The same turns and mirrors carry the whole set onto itself, and each row onto the other rows of its family. Which rows share a family with each named row? Give them in list order.
These 32 rows form 4 families of 8 rows each.
Diz: [  9  10   1  -8  12  10   9  -7  -1  -3  -5 -16  -7  -6  10  12  -8  10
 -10   0   0  11   2  15  -7   6   2   2  -2  -3  -8   6   4  -4   1   6
   2 -10   3  -9  -3  -9]
Zetok: [ -9  -5  -9   3  -5  -7   6   6   3  -3   0   9  17  -9   0   2   1 -14
 -11   2   5  -3   4   1  -4  -3  -7 -12   8   3   4  15   3  -2   3 -15
   3   5  -7  -1  -6   1]
pafu: [  2   1  -4  -9   3   5   1  -5   4   2  -7  -8  10  -5  -3   3  13 -10
  -6   2   2   3   7  15  -8  -1  -8  -9   8  -9   0  -8  -3  -8  -9  -5
  -1 -10  -4   4   4   1]
geru: [ -8  -9  -7   3  -8  -5   4   7   4  -5   3  11  18  -9  -1   0   2 -15
 -12   4   4  -2   0   3  -4  -3  -3  -9   9   2   4  11   2  -2   1 -15
   6   2  -4   5  -2   1]
rovo: [ 12  -8  -7  -7  -5   4  -1   6   5   2  -4   0  15  -2   8   7   2  -4
 -20   2   4   6  14  14  -7   0  15  -1  10   9 -12  11   6   1   1   1
   1  -3  -4  -5  -3  -7]
regir: [ -8  -5 -10   0  -5  -3   6   8   4  -4   3  12  19  -6  -1  -1   4 -14
 -10   0   1  -1   0   0  -6   1  -8 -12   8   4   3  16   3  -5   2 -13
   5   1  -3   2  -3   4]
nos: [ -4  -1  -2  -6   7   1  13   0   6  -5  -8  -5   4  -5  -4   9  -5  -2
 -12  -2  -5   5  -2   0  -2   2  -2  -6  15   9 -12   7  -1 -18  14   4
  -4  -5  -1   5   2 -15]
Sogu: [  8  -6  -5 -11  -7   2  -2   6   2   1  -5   0  15  -1   7   4   6  -1
 -17   4   5   8  15  12  -8   4  12   2   6   9 -12  10   8   4  -2   0
   0  -5  -5   0  -3 -10]
vuvet: [ 10   7   3  -4   7  12  11 -10  -2  -4  -4 -13  -9  -8  12  13  -7   6
 -13   5   2  10  -2  14  -8   4   6   6  -1  -8  -7   2   2  -1   1   4
   2 -10   0  -7  -1  -9]
garim: [  8  -5  -5 -10  -7   5   0   6   4  -1  -5  -2  15  -2   9   7   8  -4
 -16   0   8   7  12  13  -8   1  14   1   6   9 -13   8   9   5   0   2
  -2  -4  -5  -2  -4  -9]
nogam: [  1   2  -2  -8   0   6   4  -7   1  -1  -7  -9  11  -4  -6   5  10 -10
  -8   2   3   2   4  14 -10   0  -5  -6   9  -8   9  -8  -4  -8  -7  -2
  -1 -13  -1   3   6  -3]
Sefu: [  7  -6  -6  -7  -5   8  -2   3   1   2  -6   0  13  -1   5   1   3  -1
 -16   1   4   9  14  13 -10   1  17  -1   5   8 -13  12   9   4   1   2
   4  -1  -7  -2  -3  -8]
Galab: [ -1  -4  -2   5   1   1  10   3   2  -9   6   4   3 -12  15   6 -16   4
 -16   3   2   6  -3   2  -1   4   5  -4  -3   5 -12  25   9   3   9  -6
  10   4  -1  -8  -7 -11]
kub: [ -5  -6  -5  -5   8  -1  14   2   3  -6  -8  -1   4  -8  -1   8  -3  -1
 -12  -3  -4   4   0   4   1   4  -2  -6  17   4  -9   7   0 -18  19   3
  -3  -9  -1   4   1 -12]
nonus: [-10  -7  -8   1  -4  -5   3   8   4  -2   3   8  22  -8  -1  -1   2 -14
 -10  -1   3  -1   3   2  -2  -2  -9 -14   7   7   3  14   5  -3   3 -12
   4  -1  -1   2  -4   2]
Tovo: [-12   8  -1   2   9   3  14  -7  -2 -10   2  -4  -3 -14   3   6  -9  -2
  -3   3  -1   1 -11   4  -4   1 -17  -7  -5 -11   8   4   1  -7   4 -10
   7  -6   3   0  -4   0]
zum: [ -2   2  -2   5   2   1   6   5   1  -8   5   3   5 -12  13   6 -22   2
 -15   0   5   5  -5   3   0   1   4  -1  -3   3  -9  25  13  -1   8  -6
  10   2   3  -7  -8  -9]
divoz: [  3  -2  -4  -9   2   5   6  -5   1   0  -8  -8   6  -3  -4   6  16  -7
  -7   4  -2   3   6  15 -10   2  -5  -6   9  -4   5  -9  -6  -5  -6  -4
  -1 -11  -4   2   4   1]
Ruza: [  5   7  -3   0  -4   8  -2  -3   0  -2   6  -3   8  -8  11   5  -3  -5
 -11   8   7   3   3  14 -11  -3   0  -1 -11  -6   5   8   6  13 -15 -12
  10   0   0  -9  -8   4]
Paruz: [ -8   5  -1   6  10   3  14  -8  -2  -6   3  -3  -2 -13   2   5 -14  -3
  -7   3  -3   3 -11   4  -2  -1 -17  -9   0  -9   9   8  -3  -9   5 -10
   7  -8   4  -3  -1   1]
Gire: [  9   6   2  -8   9  14   7  -8   0  -5  -3 -13  -6  -6  10  10  -7   9
 -11   2  -2   9  -1  18  -6   4   5   4  -3  -4  -9   0   3  -3   2   6
   5 -13   5  -3   0  -9]
Fut: [ -3  -4  -1  -6   8  -1  13   0   5  -4  -6  -5   8  -3   1  11  -5  -3
 -13   0  -3   6  -5   1   1   4  -5  -5  18   8 -13   7  -1 -15  17   4
  -2  -7   0   4   0 -15]
Sudiv: [ -8   6   0   6  11   3  15  -7   1  -9   2  -5  -4 -15   3   7 -11  -4
  -5  -1  -2   2 -15   6  -3  -1 -13 -10   0  -9   8   6  -1 -10   4  -9
   8  -4   3  -4  -2   2]
rud: [  2   5  -3  -9   3   4   3  -3   0   2  -9  -9   8  -4  -6   5  12  -9
  -7   1   2   4   3  15 -10  -1  -6  -3   9  -6   9  -8  -2  -8  -8  -3
  -2 -13  -1   5   1   3]
ril: [  3   4  -4   3  -5   9   1  -2  -2  -3   4   0   5 -12  10   0   0  -4
 -10   4   8   4   5  15 -11  -3   1  -3 -11  -9   9   9   8  10 -13 -13
   8  -4  -1  -9  -5   7]
koz: [  9   5   5  -5   8   9   6  -8  -2  -3  -6 -17  -8 -10  10  12  -9   9
 -12   4   3  11   0  17  -5   2   6   4  -2  -5  -7   1   4   0   0   4
   3  -9   2  -6  -2 -12]
didu: [ -4  -3  -1  -6   8  -1  12   0   6  -7  -8  -2   7  -6   0  10  -2  -2
 -12  -5   0   3  -2  -1  -2   5   2  -7  15   9 -11   7  -2 -17  19   1
  -1  -7   0   6   0  -9]
Talob: [  4   2  -3   1  -4   4   1   0  -4  -3   5   0   7 -11  13   3   0  -3
 -10   5   8   4   2  18  -8   0   0  -2  -9 -10   9   9   8  12 -13 -13
  13  -4  -1  -9  -7   6]
nozo: [ -2   0  -3   4   1   2  12   4  -2 -10   4   4   2 -10  12  10 -19   4
 -17   3   2   4  -4   4  -2   2   5   0  -2   8  -5  24  10   3  12  -4
   8   2   3  -8 -10  -8]
tum: [ -2  -2  -4   5   3   1  10   5   1  -5   6   4   2 -11  18   7 -16   3
 -16   2   2   7  -3   2  -1   1   2  -2  -3   7 -13  25  10   3  10  -6
   7   2   0  -8 -10  -4]
Bapef: [  4   4  -5   1  -4   7   1   0  -3  -1   5  -3   4  -9  10   2  -3  -4
 -10   9   3   6   3  18  -8  -3  -4  -1  -9 -11   8   9   8  12 -16 -10
   9  -1  -2 -10  -4   1]
voto: [ -7   7   0   2  10  -2  14  -3   1 -10   3  -4  -3 -15   4  10  -8  -4
  -6   2  -1   0 -12   5  -1   1 -19  -7   1  -9  10   4  -2 -10   2 -11
   4  -6   6  -2  -2   0]

Which other rows belong to the same family as Gire? Zetok, pafu, rovo, kub, Tovo, Ruza, nozo
Which other rows belong to the same family as tum? vuvet, garim, nogam, nonus, Paruz, Fut, ril
Which other rows belong to the same family as nos? regir, Sogu, Galab, Sudiv, rud, koz, Talob

The same turns and mirrors carry the whole set onto itself, and each row onto the other rows of its family. Which rows share a family with each named row? Give them in list order.
These 28 rows form 7 families of 4 rows each.
kab: [  9   3 -13   0  -4  -3  14  -6   2   9  -3   2  -1  -1  -3  -4  -1  -1
  15   4  -4]
zoni: [  6   0   0  11  -5   4  -4 -17  -9  -6  10  -8   3   3   9   4   0   4
  -7   8  -3]
Mur: [10  4 -7  1 -3 -6 11 -5  2  9 -5  2 -2 -1 -4 -6 -4 -2 15  3 -3]
fuge: [ 8  4 -7  0 -6 -3 11 -8  4 10 -6  3 -5 -2 -2 -6  0 -2 16  4 -5]
rolur: [ -9   0  13  -7   1   5  -3   2   2   8  -1 -10   2   3   1  -6  12  -1
   2  -1  -1]
ginuv: [ 5  4 -9 -1 -2 -4  9 -9  5 11 -6  4  0 -1 -3 -6  0  1 16  4 -6]
rof: [-9 -1 13 -6  0  5 -1  4  1  6  5 -7  6  2 -4 -7 14 -1  2 -2  0]
pavo: [  5   2  -3  11   1   5   0 -16 -12  -3   8  -9   7   2  10   2  -2   4
  -7   7   0]
soko: [  4   3   0  10  -3   6  -3 -17 -10  -5   9 -10   3   4  10   4   1   4
  -6   9  -4]
vun: [-8 -2 12 -5  2  3 -7  1  1  7  0 -7  7  2  2 -3 15  0  0 -2 -1]
tuv: [  3   3  -1  12   0   6   0 -18  -8  -4  10 -12   5   5   4   1  -1  -1
  -6  10  -1]
bug: [  8   1 -10   1  -7  -4  12  -8   2   8   0   3   0  -1  -5  -3   0  -3
  17   4  -5]
zoku: [ 11  -8  -2  -1  10  -1  15   2   0  -7   9  -2  -6  -7   0   5   6   9
 -11   2   2]
Lut: [13 -4 -2 -2  8 -2 13  5  0 -8 10  1 -7 -8 -1  2  2 10 -8 -3  1]
bife: [ 13  -6  -3  -3  10  -1  13   3   2  -6  10  -1  -7  -7   1   5   3  10
 -10   1   0]
vikeb: [ 8 -7 -3 -4  8  0 16  1  3 -8 10 -3 -8 -9 -2  5  7  8 -8  0  3]
tola: [ 12  -5  -1  -3   8  -2  16   2   1  -4   8  -2 -10  -9   0   5   2  10
  -9   1   3]
gigos: [  2   3   0  11  -2   5  -2 -18 -11  -4   7 -10   6   4   6   0   2   2
  -7  10  -2]
rel: [-9 -2 11 -8  0  2 -3  2  0 10  1 -7  3  2 -3 -5 14  0  3 -1 -1]
demuf: [-6  1 14 -5 -1  5 -5  3  0  7  1 -6  3  2  1 -4 15  0  2 -1 -3]
Kegaf: [14 -5 -1 -2  7 -3 13  3 -2 -7  9  0 -7 -8  0  5  4 12 -8  0  2]
lonu: [-8 -2 12 -7 -1  2 -4  1  1  9  0 -8  3  1  0 -8 13 -2  1 -2 -1]
zole: [  7   6   1  11  -2   6  -2 -14 -11  -3   9 -10   5   3   8   3  -1   2
  -7   9  -1]
Mabat: [10  4 -8 -1 -3 -4 10 -6  4  9 -4  0 -2  0 -3 -6 -5 -4 15  2 -5]
nivap: [10 -8 -2 -4 12 -4 16  1  0 -2  8  0 -8 -7  0  4  2 11 -8 -1  1]
gan: [  4   2   0   9  -1   6  -3 -18 -10  -5   9  -9   5   4   9  -1   0   1
  -8   9  -4]
Gug: [  9   4 -11  -1  -5  -4  10  -5   3  10  -4   3  -1  -3  -4  -5  -3   0
  14   3  -2]
lebim: [-10   0  12  -9  -2   5  -4   0   3   6   1 -10   3   2   1  -5  12   1
   1  -2  -2]

Which other rows belong to the same family as tola? fuge, demuf, zole
Which other rows belong to the same family as soko? Mur, rolur, Kegaf
Which other rows belong to the same family as kab? zoku, gigos, rel
Which other rows belong to the same family as vikeb? rof, tuv, bug
Which other rows belong to the same family as nivap? ginuv, pavo, vun

The same turns and mirrors carry the whole set onto itself, and each row onto the other rows of its family. Which rows share a family with each named row? Give them in list order.
These 18 rows form 3 families of 6 rows each.
rera: [  5  12  15   7   8  -4  -8   3  -3  -3  -2   1  -5  -3  -3  -2  -5   7
  -4 -11  -7  -5  -5  -1  -9  -2  12  -3  -4  -6 -14   2   8   6  -3   0
 -18   5  -8  -5  -5  13  14  -3 -15   2   1  -1   0]
Rifid: [  0   7   7   0  14  -3   1   1   0   0 -10  -1 -10   0   0  -5   3  -2
  -5 -12 -13   2 -13 -10 -20   2   9   1   3 -12   0  -4   4  -9   8  -4
  -8   5   0  -2   6  -1  10  -9 -11  -5   1  -1   1]
vur: [  1   1  13  -1  -1   6   6  -6   4   3   2  -7   3  -2  -9  -5   6  -5
   6  -7 -18  -1   7   0  -1 -12   7 -12   6   5   2   8   1   8   4   3
  -1   9  -4   3 -15   2   4  -8  19   7  12   0   4]
bef: [ -3  -7  -4 -12   7  24  -6   8   4   8  -9   6  -1   4  -4   0  -2  -8
   1  -1   1  -8 -13 -11   4  -5  -2  -6   8  -5  -1  16  14  -3   7   5
   1   4   1  -8  12  -5  14   4   0  -5  -4   2 -12]
lal: [ -2   9   7   4   9  -9   3  -3   7   5  -5   1  -7   0  -2 -11   5   1
   1 -15 -20  -2  -8  -1 -10   0  14  -9   2  -9  -1  -7   8  -1  -1  -5
  -9   8  -9  -5  -6  -1  18  -6  -7   0   6  -1   1]
boze: [  0  -8  -4  -7   0  23  -9   0   3  13  -1   3  -2   2  -6   1  -2   4
   5  -8  -3 -12 -14   2   7 -11   3  -8   3  -9  -9  14   8   7  -1  11
  -6   9  -2 -12  -4   8  21   9   2   7   2   0 -11]
kikon: [  4  -6  13  -7  -1  13  -1  -4  -7   2  -1  -5  -2  -2  -5   5   2   1
  -1  -1  -8  -2  -3 -10 -19 -14   4   6   4   9   1  16  -4   2   8   6
  -2  10   9  -1  -7   9  -3  -5  15   7   6  -3   0]
Som: [  5   7  12   5   5   2 -10   1  -4   1  -8   0  -6  -2  -7  -4  -1   1
  -2 -10  -8  -1 -18  -5 -23  -7   5   5  -3 -13 -10   3   2   5   3   1
 -15   8   3  -8  -4  15  13  -1 -11   6   2  -6  -2]
dizud: [  5   9  10   4   0  -6 -13  -3   5   6 -12  11  -2   0 -13 -17  -2 -11
  -3   0 -13  -8 -10  -2 -16  -5   2  -4   3  -6  -4   2  15   6   1  -3
  -8   9  -1 -10  -3   4  18   0  -5  -2   1  -6  -3]
mulap: [ -1  -4  -5  -9   2  16  -5   2   8  13  -3   6   2   3  -6  -2  -3  -4
   4  -5  -6 -13  -4   2  16  -2   2 -16   7  -4  -2  13  18   4   0   8
  -1   4 -10  -7   3  -5  21   6   3  -2  -1   2  -9]
fepi: [  6  11  12   2   7  -7 -11   5   0  -1  -9   9  -1  -1  -6  -7  -7  -8
  -8   1  -6  -8  -2  -8 -12   4   4  -3   4  -2  -6   5  15  -1   2  -4
 -10   3  -5  -4   6   2  11  -5 -13 -10  -5  -2   0]
falo: [  1  -3  12  -8   7  11   6   4  -5  -3  -2  -5  -1   0   2   6   1  -2
  -2  -1  -7   2   2 -15 -13 -10   9   3   7  15   2  11  -2  -6   8   0
  -2  10   4   4  -2  -1  -6  -9  11   0   4   3   1]
selo: [  3   6  19   2   2   8   4   3  -1  -4   6  -6   5  -3  -4   2   0   1
   4  -6  -7   0  11  -3   5 -13   7 -10   2  12  -9  12   4  10   0   2
  -9   7  -6   2 -14   5   1  -8  11   7   9   3   1]
laraz: [  6  -3  12  -5  -6   8  -4  -8   0   6  -3  -2   1  -1 -11  -7   5  -8
   4   3 -14  -4   1  -4 -11 -12   0  -4   6   7   4  14   3   8   7   5
   2  10   6  -1 -11   4   2  -4  21   6   8  -4   1]
vufo: [  0  -4  -1  -7   9  27  -5  10  -4   2  -1   1   1   1   0  10  -5   2
   1  -9   6  -8  -9  -6  10  -5   2  -5   1  -6 -11  17  10   3   3  10
  -8   2  -4  -5   9   5  14   3  -6   0  -4   4  -9]
Zesi: [  2   4  17  -2   5   8   2   8  -2  -6   0   1   5  -2  -2   2  -3  -4
  -2   2  -3  -2  12 -12  -1  -9   7  -5   6  21  -5  12   7   2   3  -2
  -5   6  -2   3  -5  -2  -4  -9   8  -1   3   4  -1]
rom: [ -7 -11  -8  -9   7  25   3   3   4  12  -5  -1  -6   4   1   2   5   1
   6 -12  -7  -4 -19  -5   2  -9   5  -5   6 -12   0   9   5  -3   5   7
  -1  10   1  -8   4  -2  18   4   3   3   3   2 -10]
vegiz: [ -5  -4  -5  -8  12  20   6   6   3   6   1  -3  -1   2   3   7   0   5
   4 -15  -4  -6  -4  -1  17  -1   8 -14   5  -9  -4   9  10  -2   3   6
  -4   2 -11  -1   7  -3  17   0  -2  -1   0   6  -6]

Which other rows belong to the same family as Zesi? vur, kikon, falo, selo, laraz
Which other rows belong to the same family as dizud? rera, Rifid, lal, Som, fepi

The same turns and mirrors carry the whole set onto itself, and each row onto the other rows of its family. Which rows share a family with each named row? Give them in list order.
These 40 rows form 5 families of 8 rows each.
visif: [  5  -5   2   2   7   3  16  -5  -3 -14  -7  -2]
Tupur: [  6   3  -5   8   6   7   9  -6  -7   1   0 -10]
bufib: [ -2  -2   6   0  -1 -15  15  -1   3  -9   3   5]
zudir: [-6  4 -3  6 13 -1  6 -3  0 10 -5 -7]
Mag: [-7  8 -2  8 12  1 11  4 -2 11 -6 -6]
zerep: [  4   0   5   4   7   4  20   1  -5 -13  -8  -1]
mave: [  6  -6  -1   3   7   3  10 -10  -4  -9  -5  -5]
bem: [ -8  -4   2  -1  14  -4  14  -2   3  -7 -12   1]
zunu: [ -1   7   1   8  -4 -12  10   1   0   7  10  -4]
luga: [ 14   9   2   0   7   3   4   7 -12   0   5   4]
nin: [  6  -3  -4   5   7   5   7 -10  -6  -3  -2  -9]
fofo: [ -7  -5  -1   0  14  -4   9  -7   2  -2 -10  -2]
folar: [ 4  5  4  8  5  7 21  6 -7 -8 -6 -3]
mipad: [ -1   2  -1   6  -2 -13   5  -4   2   4  10  -4]
rolu: [ 13   6   6  -2   8   2   9   8 -10  -8   3   6]
Remog: [-9  7  0 -3  1 -5  4 11  3 -8  2 11]
pilu: [-9 11 -5  1  1 -3 -2  9  1  3  5  6]
Bol: [ -2  -4   3   0  -1 -15   9  -6   4  -7   5   2]
niz: [-7 -2 -3  3 14 -3  5 -7  0  5 -7 -6]
tar: [ -2  10   4   8  -4 -12  14   7  -1   5   9  -1]
Tadu: [-8  3 -6 -3  3 -6 -5  2  3 -3  5  7]
Felib: [ 15   7   1  -1   7   2   1   2 -11   0   6   2]
mon: [ 14   3   1  -3   8   1   0   0 -10  -3   5   3]
Gula: [ -9   6   5   4  12  -1  19   8  -1   0 -10   1]
kob: [-9 12 -2  1  1 -3  2 13  1  1  5  8]
far: [14  3  6 -5  9  0  7  5 -9 -9  1  8]
pala: [14  1  4 -6  9  0  4  1 -9 -9  2  7]
mepas: [ 6  7 -2 11  4  8 14  1 -8  3 -2 -9]
zat: [ -3   7   7   7  -3 -12  19   9   1  -1   6   2]
ledor: [14  1  2 -5  9  1  0 -1 -8 -7  3  5]
semer: [ 5  7  2 10  5  8 19  6 -8 -2 -4 -6]
lipu: [ -2  -2   0   3  -1 -15   7  -8   3  -1   8  -2]
Lenom: [-9 10 -1 -1  1 -4  5 14  2 -4  3 11]
Lavu: [ -3   3   7   4  -2 -14  18   6   2  -8   4   5]
Vanon: [-7  9  3  7 12  0 17  7 -2  6 -8 -3]
gupi: [-9  2 -3 -5  3 -6 -3  3  3 -6  3 10]
kasuz: [ -8   1   6   1  13  -3  18   3   2  -4 -12   2]
nanof: [-9  4 -2 -5  3 -7  2  6  4 -9  2 12]
delik: [-9  7 -6 -1  2 -4 -5  4  2  2  6  5]
gemot: [ 14   9   5   0   7   3   8   9 -12  -3   4   6]

Which other rows belong to the same family as mave? visif, Tupur, zerep, nin, folar, mepas, semer
Which other rows belong to the same family as Vanon? zudir, Mag, bem, fofo, niz, Gula, kasuz
Which other rows belong to the same family as Tadu? Remog, pilu, kob, Lenom, gupi, nanof, delik
Which other rows belong to the same family as zat? bufib, zunu, mipad, Bol, tar, lipu, Lavu

The same turns and mirrors carry the whole set onto itself, and each row onto the other rows of its family. Which rows share a family with each named row? Give them in list order.
These 16 rows form 4 families of 4 rows each.
zikav: [ 17   9  -8   4   6  12  -5  18  -1   7   0   8  -7   3  14   2  -4 -15
  -3]
Mune: [-1  3  7 -2 -8 15 -1 -3 -4 -5 -6  2 -8 -2  6  2  3 -9 -8]
Zuba: [  0   1  -1  -2   5  -8  -5  12 -12  10  16  -2   0   7   7   1   3 -11
  -4]
tol: [ 20  11  -9  -3   1   9  -7  14  -1   7  -2   6  -5   0  12   3  -3 -12
   1]
dalur: [ 0 -7 10  4  8  5 -2 17  8  6 -3 -6  7  7 -1 10 -3  1 -9]
Zudo: [-2  0  2 -8 -8 15 -1  0  0 -7 -4  3 -5 -5  1  1  0 -8 -7]
Miteg: [  1 -10   8   4   5   3  -2  13   7   5  -8  -3   3   8  -1   6  -7   4
  -9]
pesa: [ -1   0   3  -3   8  -3  -8  17  -8   8  19  -3   1   8   5   4   5 -11
  -6]
dak: [-1 -9  5  1 12  2 -2 14  8  1 -7 -6  1  1 -3  7 -5  3 -8]
dero: [ 15   9  -8   3  -1  12  -2  18   1   5   1   7  -4   1  14   5  -7 -17
  -2]
nom: [  3   0   0  -4  10  -7  -8  13 -10   8  16  -5  -5   3   4   5   4  -8
   1]
navo: [ -2 -10   6   3  10   1  -4  12   4   3  -9  -6  -2   8   1   9  -7   4
  -9]
zolab: [ 16  11  -6   0   4  10 -10  15  -5   5  -5   7  -6   2  15   1  -4 -13
  -5]
vubev: [ -3  -1   4  -4 -12  19   2   2   0  -4   1   5  -8   0   2   6  -2 -13
  -4]
fas: [  0   1  -1  -1   9 -10  -4  12 -12   7  13  -6  -5   5  10   3   3  -9
  -5]
nelik: [ -4  -1   6  -2  -6  18   3  -2  -1  -5  -2   3  -9   0   2   3   3 -11
  -6]

Which other rows belong to the same family as dero? dalur, pesa, vubev
Which other rows belong to the same family as Zuba? zikav, Miteg, nelik
Which other rows belong to the same family as dak? tol, Zudo, nom

